In the data rows, the value 50 means zero.
Here are some numbered points:
array([25, 29, 56, 24, 48, 49, 42, 50, 30, 48, 25, 29]) 0
array([34, 46, 36, 37, 35, 49, 33, 38, 41, 49, 39, 43]) 1
array([59, 47, 64, 53, 50, 45, 58, 58, 42, 42, 51, 62]) 2
array([44, 61, 79, 72, 73, 81, 57, 60, 68, 76, 60, 56]) 3
array([52, 78, 84, 77, 77, 72, 59, 53, 73, 82, 63, 54]) 4
array([73, 58, 44, 65, 67, 59, 56, 58, 71, 65, 53, 60]) 5
array([59, 39, 42, 52, 46, 31, 54, 54, 62, 39, 56, 68]) 6
array([42, 33, 49, 47, 59, 69, 45, 54, 50, 65, 40, 29]) 7
array([63, 71, 74, 67, 76, 75, 70, 52, 51, 80, 45, 57]) 8
array([49, 37, 57, 60, 45, 45, 56, 58, 39, 49, 59, 57]) 9
array([48, 49, 41, 66, 66, 52, 51, 46, 57, 63, 54, 39]) 10
array([42, 40, 59, 35, 43, 53, 43, 38, 36, 52, 53, 40]) 11
array([47, 59, 74, 69, 74, 77, 62, 57, 73, 80, 75, 52]) 12
New points follow, each followed by the number of its nearest point above, looking only along the 2 directions in which the numbered points spread most.
array([48, 38, 45, 33, 30, 27, 38, 46, 47, 34, 53, 43]) -> 1
array([39, 49, 61, 48, 44, 58, 36, 49, 52, 53, 57, 52]) -> 10
array([68, 48, 48, 51, 46, 52, 65, 59, 59, 67, 58, 53]) -> 2
array([57, 35, 53, 37, 39, 49, 42, 42, 66, 54, 60, 44]) -> 9
array([24, 48, 62, 34, 52, 62, 49, 52, 46, 37, 39, 39]) -> 11
array([39, 28, 39, 44, 32, 26, 52, 42, 55, 28, 43, 49]) -> 1
array([57, 66, 66, 61, 83, 82, 65, 75, 81, 88, 63, 55]) -> 4
array([53, 55, 54, 39, 43, 53, 48, 56, 43, 45, 50, 58]) -> 9
array([37, 43, 45, 30, 36, 38, 35, 30, 30, 30, 48, 42]) -> 1
array([26, 48, 41, 27, 23, 44, 38, 23, 25, 45, 44, 24]) -> 0
array([44, 31, 26, 38, 35, 33, 41, 32, 39, 30, 15, 32]) -> 1
array([51, 66, 53, 64, 57, 56, 74, 59, 53, 61, 64, 52]) -> 5
array([50, 43, 50, 60, 49, 35, 57, 63, 64, 39, 39, 62]) -> 2
array([29, 55, 60, 45, 45, 51, 39, 24, 38, 63, 46, 41]) -> 7
array([79, 58, 59, 77, 74, 59, 66, 75, 88, 58, 58, 78]) -> 5
